One turn sends every row of this set to another row. A few are shown first. Where does it send the rows asked after them?
Q_277: [  1.1 -13.0  10.8  12.3  38.2 -19.7   5.7  31.0  15.0   0.3  41.2 -14.3
 -11.0 -13.4   1.7  18.4  -1.3   1.9]
Q_67: [-10.2  -9.6  14.6   0.0  46.8  -6.6  -0.2  34.9  12.7  -5.4  38.4 -25.1
  -7.7  -4.8   1.2  15.0  -6.6  -7.7]
Q_231: [-27.2 -15.5  48.1 -15.7   9.2  25.6 -26.2   2.3  15.5  10.8  30.0  -7.4
   2.6  -8.4  -8.1  -2.8 -28.9  14.0]
Q_447: [-24.4  -3.4  31.6 -19.2  11.3   0.2  -1.3  34.9  22.3  30.3  12.5  24.3
  12.9   7.1  -2.6  20.9  -6.4  -6.1]
Q_484: [-15.3  -1.1  43.9 -28.7   9.8   2.0 -11.6  32.4  27.1  22.1  17.5  20.0
   1.6  -5.5  -3.7  23.1  -2.7  -7.6]
Q_68: [-24.1  -1.3  24.3  36.8  34.4   4.6 -23.2  19.4   6.9   5.6  38.6 -14.5
 -20.5  -4.9   7.3  14.8  -5.0  10.5]
Q_859: [-21.8 -23.6  42.1  21.2   3.0   5.4 -13.1   3.3  17.4  16.3  28.4  23.5
  17.9 -15.3   3.3   3.7 -16.2  19.5]
Q_459: [-14.7   0.2  26.3 -27.3   9.7   2.6 -10.3  29.2  25.0  34.9  13.8  19.7
  -7.3   9.3  -7.4  19.6  -1.2   4.5]
Q_500: [  2.1 -28.0  10.5  -6.2   0.8 -14.3  -9.2  17.5  29.0  -0.9  37.5 -14.2
   9.6   6.9   2.0  28.1 -21.8  -2.6]
Q_985: [-18.3   3.5  32.8  -0.8  41.8 -25.5 -16.1   8.3  -2.3  14.4  18.0 -18.1
  17.0   0.3   1.8  -3.5 -18.5  24.9]
Q_976: [-39.3  -0.1  13.5  -4.4  18.1 -26.6 -20.3  18.1  19.7  -4.7  45.6   9.4
  19.5 -12.2 -11.1  -4.1 -12.8 -16.0]
Q_141: [-33.8 -28.4  32.3  25.0   7.7   1.0 -10.9   4.2  11.5  23.2  28.1  15.5
  18.0 -18.1  -4.4   0.1  -6.3  13.7]
Q_329: [-20.0  -8.6  31.3   8.7  28.7  -2.2 -18.2  23.9  -6.7  12.5  42.0 -33.5
  -5.1 -24.6  -8.4   5.6 -30.0   1.8]
Q_559: [ -8.5  13.3  37.0 -34.8  13.9 -11.0 -17.9   2.5   8.8  23.9  29.5  15.8
 -14.2   2.1  -2.9  17.1  -7.3  -7.1]
Q_137: [ -7.0  -5.1  43.1  31.8   6.4 -17.3 -19.3  17.1  13.8  -6.3  37.5  13.0
  -1.7  -1.6  13.9   3.3 -23.7   8.7]
Q_658: [-23.8  -2.7  16.5 -10.0  11.1  -6.0  -7.2   7.3  10.3  25.6  24.2  30.2
   1.3  27.3   6.2  14.9  -5.3  -9.1]
Q_162: [-24.9 -38.1  15.6  23.4  22.3  -5.1 -20.9  21.4   3.8  12.1  44.3 -17.9
   7.4 -18.6  -1.6  -0.1   1.9   8.2]
Q_628: [-27.8  20.5  15.6 -14.7  15.6 -22.6 -29.8  10.6  24.7  -4.1  47.9   4.3
 -11.5 -15.2 -14.4  -0.8 -12.6  -6.0]
Q_609: [ -3.8 -25.0   9.4   5.1  27.6  -7.8   5.1  37.5  15.3  -3.8  48.8 -19.5
 -11.0  -3.4  -0.1  11.7 -15.6  -6.0]
Q_721: [  6.4  -2.5  19.8   9.5  23.9 -26.4 -10.7  12.3  28.8  -0.3  24.6  -4.7
   7.7   0.1  10.9  38.8  -1.4   5.4]
Q_121: [-20.8 -31.4  27.9 -10.9  15.3   6.0 -36.4  10.6  20.6  -8.1  38.4 -18.0
  -2.4  13.8   4.3 -12.8  -9.4  11.1]
Q_341: [-29.8   8.8  38.4   8.3  36.4  11.4 -20.1  -2.8   9.9  22.9  12.9   5.6
   4.2   1.0  -2.1   7.6 -11.8  32.1]
Q_357: [-32.6 -10.7  48.8  -8.3   8.6  19.1 -22.0   5.4   9.3  14.5  33.3 -11.4
  -3.0 -21.5 -14.3  -2.8 -32.0   4.5]
Q_958: [-39.3  10.6  -6.3   1.9  20.1 -24.0 -21.5  10.6  20.9   6.3  41.1  11.6
  -1.3   8.3  -7.1  -3.8  -7.4   1.2]
Q_457: [-23.3 -14.4  40.5 -28.3  11.4  -8.3 -14.0  11.2  10.4  11.5  29.3  20.2
  20.5  -0.7   1.7  11.9  -0.3 -23.4]
Q_191: [-35.6  10.6  33.1  15.6  33.2  14.0 -21.5  -3.0  12.0  23.0  16.5   2.3
 -10.7  -1.0  -3.1   7.4  -6.1  24.0]
Q_713: [-10.6   0.7  20.1 -15.8  32.8  -8.2 -14.0  16.4  22.3  -3.2  23.7 -29.1
  13.9  13.4   3.5  33.7 -21.7  -7.6]

Q_329 -> Q_68
Q_628 -> Q_958
And these:
Q_721 -> Q_500
Q_985 -> Q_137
Q_859 -> Q_231
Q_459 -> Q_447
Q_609 -> Q_67
Q_658 -> Q_457
Q_141 -> Q_357

